(in the rows, 128 means zero)
The rows of X fall into 4 groups, and each row is roughly a mix of its group's hidden directions; some rows fit no group.
X:
[[206 142  83 133 147 106 120 131 162 113 128  88]
 [ 69 170 107 105 130 144 113  74  87 116 137 101]
 [127  88 144 104 153 139  93 200 139  97  97 153]
 [124 118 106 131 161 190  66 135 162 151 127  95]
 [168 147 145 152 103 121 106 126  86 195 172 138]
 [187  99 119 131  85 111 108 106 157 137 173  85]
 [168 126 145  64 140  91 139 127 120 140 151  65]
 [157 164  73 140 166 149 142 114 170 140 180 118]
 [ 57 147 156 187 134 112 146 131 114  87 137 130]
 [ 79 165 121 120 206 144 119 146 124 101 153 114]
 [173 136 162  91 182 167 109 146 125 168 101 137]
 [152 156  76 154 141 151 137  59 172 126 135 131]
 [126  76 119 103  85 124 153 121 163 154  63 142]
 [141 120 167 182  94 160 100 160 128 172 105  94]
 [ 74  83 107 145 116 106 132 126 117 139  84  68]
 [ 96 117 186 107 114 140 136 100 152  83 114  71]
 [103 112  61 107  81  94 136 142 123 137 119 180]
 [133 137 110 126  86 141 143 128 189 185 172 154]
 [ 80 100 126 160  61 126 103 135 146 176 135 112]
 [162 158 183 138 179 172 132 138 107 122  84 130]
 [192 165 143 152  70 120 114  96 130 109 146 155]
 [106  88  87 202 135 103 101 118 149 130 118  94]
 [118 203 105 116 135 142 145 190 103 117 106 111]
 [ 95  82  80  69 104 104 101 155 130 134 148 143]
 [152  96  87 163 146 101 172 134  87 113 126 180]
 [183 109  91 187 119 101 137 115 134 175 128 101]
 [136 137 137 176 157 140 134 171 137 150 204 150]
 [108 106 204 162 133 136  80 101 135 119 119  96]
 [137 126  37 146 142 102 129 146 164 137 107 152]
 [ 80  85 120 129  51 102 111 133 143 127 152 112]
 [122 113 133 116 115 111 108  92  61 133  58 117]
 [124  83  84 133 115  95 102 172  76 160 104 138]
 [121 104  99 113  72 157 138 194 140  95 117 154]
 [156 151 147 109 120 185 101 176 158  95 103  94]
 [155 142 109 178 127 155 178  89 110 135  77 155]
 [158 201  93 136  86 127 155 144 164 105 127 139]
 [168  80  94 154 106 163  77  91  99 135 128 125]
 [150 192 123 126 109 157 109 174  97  83 153 148]
 [103  64 141 179 153 131 116 152 122 146 183 129]
 [128 156  68 152 123 108 176 149 173 141 171 114]
 [114  70  93  74 143 128 143 105 158  79 133 145]
 [155 179 197 157 166 153 133 109 116 143 113 112]
 [ 98  91 114  76 162 136 105  82 180 127 110 112]
 [169 158 103 118 165 106 136  74 136  78 167 135]
 [ 98  91 129 123 170 161  71 145 126  89 160  96]
 [128 136 117  68 106  85  60 152 132 138 148 149]
 [121 125  81  84 143 159  98 185 127 173 143 148]
 [106 134 159 142 117  77 192 172 164 111 122 143]
 [105  97 109  70 129 158 112 123  85 122  66 141]
 [167  99 147 176  69 162 127 126 138 132 121  79]
 [ 86 108 105 142 169 121 157 154 171 148 172  84]
 [141 140  80 150  46 120 126 130 146  91 151 115]
 [100 131 160 113 173 116 152 141  64 158 129 175]
 [159 177 129 182 149 114 139 138  97 181 158 150]
 [113 116  92 184  87 127 126  67 161 109 146 142]
 [175 172 162 117  84 117  84  96 122  94 140 149]
 [ 91 101 194 153 174 132 106 116 142 151 121  88]
 [101 131 163 165 137 159 109 150 143 143  48 139]
 [ 88 163 147 100 172 124 129 117  86 145 169 178]
 [ 87  86 147 115 130 100 148  90 129 130  55 148]
 [ 71 104  95 104 117  78 144 102 121 104 159 168]
 [154 138  92 131 119 111 141  99 142 195 192 129]
 [140  88 150 135 178 108  82 137 116 151 122  63]
 [164  89 113 189  95 125 157 105 109 159 106 163]
 [167 103 104  52 104 122  91 146 134 164 121 140]
 [114  82 191 148 154 138  92 113 149 150 172 108]
 [109 191 157 100 154 186  94 119 158 131 125 122]
 [137 141 128 137 168  87  95 131  53 123 103 163]
 [152  95 150 122 136 125 111 191 174  72 113 117]
 [ 87 152 117 161 154 113 104 146 108 191 138 178]
 [104 128 154 150  74 135 108 160 112 160  78  80]
 [142 111 136 102 152 101 151  92 162  90  60 100]
 [135 103 116  89 186 101 129 163 136 194 141 130]
 [ 93  66 163 153 186 153 123 146 116 128 153 113]
 [134 175  83  98 133  99 154  83 164 122 148  85]
 [ 90  86 157 113 168 152 114 163  84 119  80 138]
 [127  83 131  78 139 147 121  98 170 159 131 188]
 [104 112  81  86  99 102 111 193 108 149 147 143]
 [ 82 135 148  88  78 115 147  95 173  90 114 146]
 [ 84 106 148 175  86 111 106 135  92  81 100 145]
 [117 130 115 137 133 119 178 157 118 147  73 198]
 [ 93  88 123 154 144 129  74 134 109 146 197 127]
 [ 77  82  99 155 130 144 192 146 116 133  97 113]
 [183 103 166 154  79  88 141  87 124 135 106 128]
 [120 126  73  96  99 149  66 119 101  96  98 142]
 [ 89 196 136 142 153 141 155 125 103 114  80 163]
 [ 76 139 129 195 127 102  85 110 138 137 121 171]
 [136 146 108  85 108 106 123 123 191 161 153 183]
 [190  97 101  70 107 147 103 110 126 161 107 121]
 [150  88 141 130  83 140 176 132 173 153 148  79]
 [190 145 138 171 167  90 113 122 133 146 176 108]
 [132 118  88 105  83 151  95 195 106 139 158 110]
 [115 140 124 121 211 167 109 108 171 156 121 136]
 [140 191  75  95 128  97 152  88 128 116 121  98]
 [120  86 140  86 146 131 132 148  90 206 112 131]
 [ 80 135 147 200 114  95 173 134 127 102 138 143]
 [110 104 117 164  90 121  88 201 146 127  93 131]
 [192  90 109 192 112 131 151 150 112 120 103 124]
 [ 94  96 117  48 125  87 152 158 114 116 128 131]
 [146 121 121 190 118 136 104 179 132 184  91 120]
 [112 174 108 167 169 110 138 100 128  60 112 114]
 [130 135 170 130 161 157  86 139  74  77 127 161]
 [144 160 100 136 116 115 191 107 123 180 103 174]
 [136  99  77 148 143  98 165 152  87 118 136 187]
 [191 107 109 174 105 137 144 101 155 140 106  79]
 [152  81 127 124  59 108 141 108 173 163 109 134]
 [155 149 150 142 127 128 133 100 210 132 181 129]
 [165 128 188 154  94 128 107 102 132 189 112 147]
 [163 125 154 147 206 132 113 133  78 148 118 102]
 [179 156 167 122 171 107  75 101 150 138 154 115]
 [161  96 133 165 133  92  89 117  67 142  84 131]
 [185 105 154 135  67 102 143  91 137 151 103 152]
 [166 170 102 141 185 170 144 133 119 177 120 149]
 [170  90 146 135 166 165 103 131 136 181 115  82]
 [191 107 135 150 142 111  97 147  63 162 120 118]
 [158 162  92 127 118  94 178  91 163 168 100 140]
 [159 107 190 151 119 165 168  95  83 111 124 119]
 [ 98 130  94  84 137 125 100 131 157  93 184  81]
 [102 156 163 209 109 108 149 109  98 127 123 151]
 [102  57 132 161  75 108 153 129 115 113  95 134]
 [152 144 147 158 163 104 182  87 182 142 153 133]
 [140 111  81 130 166 163 129 154 172  64 123 115]
 [100  71  62 110 106 102 152 149 152 116 147 142]
 [ 83 119 185 123 104 148 106 156 114  66 118 147]
 [101 119  55 162  92 143 146 177 112 125 146 133]
 [143 158 124 127 109 174 115 143 103 107 211 146]
 [144 106 159 194  79 153 106 137 139 148 100  91]
 [164 119 157 181 134 147 130 136 100 151  74 178]
 [ 70 124 158 140 155 136 117 160 112 136  85  67]
 [138 127 152 124  86 160 134 194 128 160  80 162]
 [174 113 159  98 137 178  87 109 157 171 109 113]
 [115 109  91 155 102  83  98 169 142 191 128 114]
 [ 73  85  91 119 141 130 174 164 106 153  94 140]
 [147 160 171 144 171  72 141  86 102 104 123 153]
 [144 147 120 103  86 109 136 114  98 192  70 112]
 [161 151 174 102 180 146 100 113 104 130 172 164]
 [ 88 170 158  93 133 146 113  81  88 110 114  84]
 [115 163 157  99 171 111 169 182 153 151 117 162]
 [154 139 120 154 148  48 151 147  88 134 163 144]
 [136 171  57 127 116 123 158 173  88 110 127 146]
 [132 102 131 143 179 165 132  76 148 185 148 153]
 [135 175 114 108  93  78 126 152 112 102 180 165]
 [114  88 105 208 119 143 118  91 106 111 157 120]
 [ 89 150 105  68 149  84 113 139 120 122 179 153]
 [124 119 106 152 103 109 115  97 150 116 205  79]
 [124 101 164 113 182 153  80 187 121 133 119 151]
 [110 115  85 130 112 174 102 190 108 128 152  84]
 [116 152 113 133 104 167  80 150 192  88 105 117]
 [107 136 117 126  77 143 180 110 199 115 148 139]
 [132  87 207 144 131 144 107 114 167 164 115 143]
 [175 127 171 160 152 174  77 116  97 142 105 130]
 [133 113 118 101  88 157 157 183 176 127  94 166]
 [136 128 142 129 127  55 139 150  52 111 132 135]
 [130 197 134  91 158 160 140 176 154 104 148 126]
 [147 138  68  87 132 100 117 125 191 115 119  91]
 [164 152 157  67 149 161 160 138 111 163 127 170]
 [178 106 105 101  64 116 132  91 145 151 146 163]
 [109 160 130 165 154 152 132 199 136 114 181 118]
 [171 123 160 193 103 171 115 145 127 154 105  96]
 [ 81 172 169 134 125  85 156 144 154  94 158 100]
 [151 115 110 124  52 103 138  86 153 161  95 118]
 [147 124 140  92 119 105 128  77 100 188  75 126]
 [ 98 105 149 133  94  86 158 136  92 177 107 177]
 [132  72 146 182  68 118 135 144  93 106 141 131]]

Each list below has one row that fits no group; the rest each fit one group, if only roughly. Name that row.
    K_657: [164 175 109 164  78  97 120 116  81 159 143 118]
    K_529: [152  91 145 198 115  70 122 137  92 129 114 123]
    K_514: [180 163 129 111 118 133  62 148 124 132 181 113]
    K_790: [143 117  98  91  97  90 185 150 154 162 119 169]
    K_178: [104  75  47 148 111 143 121 115 108 113 126 151]
    K_622: [ 71 190 170 119 155 113 137 168 135 116 118 147]
    K_149: [139 149 132 128 123  73 139 178  97  67 139 163]
    K_243: [122 132 129 180 121 143  77  89 177 101 127  84]
    K_700: [135 103  67 139 154 147 115 140 128 187  90 166]
    K_393: [157 183 106 107 140 119 141 144 100 202 152 127]
    K_109: [154 170  90 149 144 187 122 177 116 125 141 165]
    K_803: [117 120 132  92  54 123  89 149 122  97 144  83]
    K_858: [ 75 135 145 130 135 161 123 177  96 175 114 174]
    K_354: [139 182 136 156 107 118 114  97 107  88  60 130]
	K_149
    K_235: [145  95  90 163 106 134 191 156  92 162 118 147]
    K_631: [120 118 124  97 100 151 129 142 189  51 127 125]
    K_653: [128 148 135 115 170 103 148  93 162 197 143  89]
    K_807: [160 102 121  93 141 161  68 142  94 143  87 162]
    K_565: [ 72  91  76 123 124 180 128  97 143 116 104 108]
    K_45: [ 96 110 184 173 124 148 150  80  96 124 104 159]
    K_22: [119  91  78 111  66 137 121 151 122  70 139 130]
    K_105: [171 157 112 166  75 127 140 157 101 166 116 169]
    K_154: [161 166 124 173 143  92 142  84 111 184 123 152]
    K_879: [144 114  58 108 115 120 164 146 107 126 136 193]
    K_646: [169 133  73 116  99 144 146  65 118 170 127 120]
	K_565
    K_640: [150 121  94 100 104 124  55 146 125 161 112 175]
    K_253: [ 76 153 110 154 156 141 138 139 120  71  85 169]
    K_925: [143  82 160 131 148  76 119 108  76 136  79 120]
    K_242: [181 151  90 177 161 107 100 171 133 155 120 131]
    K_976: [118 154  82 105  71 139 124 182 125 129 172 151]
    K_918: [102  95 148 145 112 126 166 104  92  73 125 184]
    K_541: [ 99 124 112  91  61 145 162 165 156 109 153 102]
    K_670: [104 140 146 139 118 174 102 164 143  58  97 159]
    K_986: [ 86 181  89 146 166 168 103 144 132 104 148 159]
    K_626: [127 104 136 137 102 179  91 150 135  91 188  92]
    K_603: [ 65 136 120 159 113 111  96 118  82 149 165 169]
    K_156: [168 122 186 147 135 180 139 147 104  99  83 114]
	K_626
    K_66: [107 135  75 131  90  67 101 149 116 119 141 175]
    K_909: [ 82 126 180 160 153 132  92 127 106 108  85  86]
    K_11: [ 97 151 161 137 139 132 131 132 134 106  36 105]
    K_18: [ 98  98  86 177 140 128 140 186 106 147 166 109]
    K_432: [102 151 138 140 191 145  69 121 100  88 112 108]
    K_751: [120 122 170 131 165  89 148 128  66 183 131 140]
    K_943: [ 81 129 147 134 151 135 137 126 141  83  56  88]
    K_492: [ 98 108 129 152 115  94 210 121 107  98  98 131]
    K_530: [ 67 141 119 129 196 152  99 126 163 108 134 104]
    K_465: [104 131 120  86 160 146 136 155 184 102 182  95]
    K_346: [127 178  90  57 106 101 119 125 139 151 161 111]
    K_907: [139  65 106 125  83  83  90 118 118 115 154  92]
    K_472: [167 132 187 176 114 166 126 106 114 152 127  82]
	K_907
    K_225: [209 103 165 105 115 112 129 131 117 177 118 116]
    K_97: [104 120  84  99  99  93 152 161 179 156 156 158]
    K_60: [ 78 110 121  74 155 124 117 177  76 131 107 122]
    K_184: [104 103 166 107 169 153 107 119 176  88 168 101]
    K_337: [129 181 125  98 140 134 176 152 141 157  63 140]
    K_915: [108 112 160  63 128 118  62 137 109 111 105 103]
    K_854: [115 128 103 178 109 101 174  95 146 141 192 113]
    K_72: [127 170 102 140 135 186  78 116 177 111 157 124]
    K_469: [ 57 112  97  73 106 122 147 129 129 130 144 170]
    K_276: [127 149 131  71 196  94 152 111 117 166 108 120]
    K_331: [139 185 173 168 140 129 184 100 131 148 139 101]
    K_177: [129  68 138 168 121 116  89  85  87 127 159 156]
    K_228: [156 163 154 198 130 140 125 130 154 141 147  70]
	K_228
    K_413: [ 88 166 135 151 119 118 182 138 131  79  84 161]
    K_483: [ 91 124  89 126  82 170 148 175 116 113  79 137]
    K_179: [ 92  98 125 113 117  78 160  50 130 136 124 126]
    K_305: [176  89 132  83 146 117 150 156 164 180 153 120]
    K_132: [105 172 117  63 124 154  94 153 139 125 150 176]
    K_857: [174  64 172 152 152 152 120 149 118 151  95 139]
    K_422: [129 183 115 139 194 142 118 105 121 160 119 178]
    K_477: [129 162 123  83  78 161 129 116 182 122 146 173]
    K_96: [166 156 172 149 149  97 104  67 105 113 115 160]
    K_904: [112  55 104 110 154 151  96 169 142  87 133 118]
    K_598: [190 157 141  97 130 183  91 141 128 164 147 140]
    K_813: [147 125 130 161  83 160  78 182 136 147 166 104]
    K_669: [119  58  86 170 111 118  97 128 129 101 168 129]
	K_483
    K_584: [172 123 107 139  90 182  87 115 115 151  93 168]
    K_67: [104 181 137 127 146 114 108 135  65 130  97  74]
    K_138: [127  53 151  83 111 145 137 126 171 116 103 156]
    K_883: [100 113 124 162 162 103 134 141 112 176  60 159]
    K_911: [117  88 119  69 167 103 132 113 138 132 183 166]
    K_403: [147 148 136  51 147 128 144  94 157 148 132  79]
    K_832: [175 115 126 148  91 193 123 175 129  95 129 106]
    K_630: [131 129 127  33 139 139 114 132  90 144 147 101]
    K_568: [129 142  97  36 133 114 144 135 162 140 143 106]
    K_724: [ 83 132 195 159 135 123 130 158 104  99  85 150]
    K_350: [196  85 151 141  73 106 116 113 108 148 106 127]
    K_611: [133 165 144 148 113 100 134  83 130 162  58  96]
    K_665: [ 51 140  95 149 148 131 143 133 120  66 130 133]
	K_911
    K_271: [153 113 212 145 130 140 127 153  84 110 103 108]
    K_658: [107 166 100 137 112 190  92  96 141 123 127  74]
    K_252: [ 94 165 126 124 158 164 147  81 139  89 122 185]
    K_94: [134  64 144 132  94 153 118 137 165  85 126 179]
    K_982: [128  76 146 147  94 132 190  95 145 139  84 108]
    K_741: [127  53 105  98 115 110 120  85  85 116 108 148]
    K_191: [156 192 148 122 162 139 103 130  64 111 141 151]
    K_932: [ 92  66 116 101 157 109 135  86 158 111 127  83]
    K_723: [108 176 122 139 158  90  77 138 120 151 178 163]
    K_781: [107 107 180 115  74  76 159 124 102 146  96 129]
    K_851: [140 144 129 130  99  36 147 133 133 118 174 130]
    K_468: [154 122 141 103 139  75 150  72 116 149 168  83]
    K_823: [110 131  72 138 134 117 108 184 138  86 121 184]
    K_515: [130 122 119  91 207 114 164 103 116 168 150 145]
	K_658
    K_558: [159 171 136  87  66 143  95 123 153 114 158 157]
    K_652: [113 135 154 106  60  89  85  97 138  87 129 137]
    K_865: [117 187 135  90 107 127 149 190 169 115 141 149]
    K_219: [ 73  92 136 138 138 151 104 172  81  99 103  96]
    K_725: [ 98 145  98 133  87 151 121  97 207 103 137 132]
    K_102: [ 77 147 179 146 151 123 107 161  88 147 118 176]
    K_654: [ 72 106 110 117 152 193 163 146 158 134 123  99]
    K_216: [169  60 134 182 129 131 132 141 127 165 123 166]
    K_627: [105 101  99  97 151 109 136 190 169 132 169 159]
    K_916: [158 180 139 157  77 104 138  82 154 164 122 109]
    K_459: [130 169 167 108  99 155  75 115  95  78 110 112]
    K_500: [ 95 140 108 137 183  98 157  80 122 103  83  98]
    K_855: [ 92 107 178 106 157 144 130 124 170 111  66 108]
	K_865
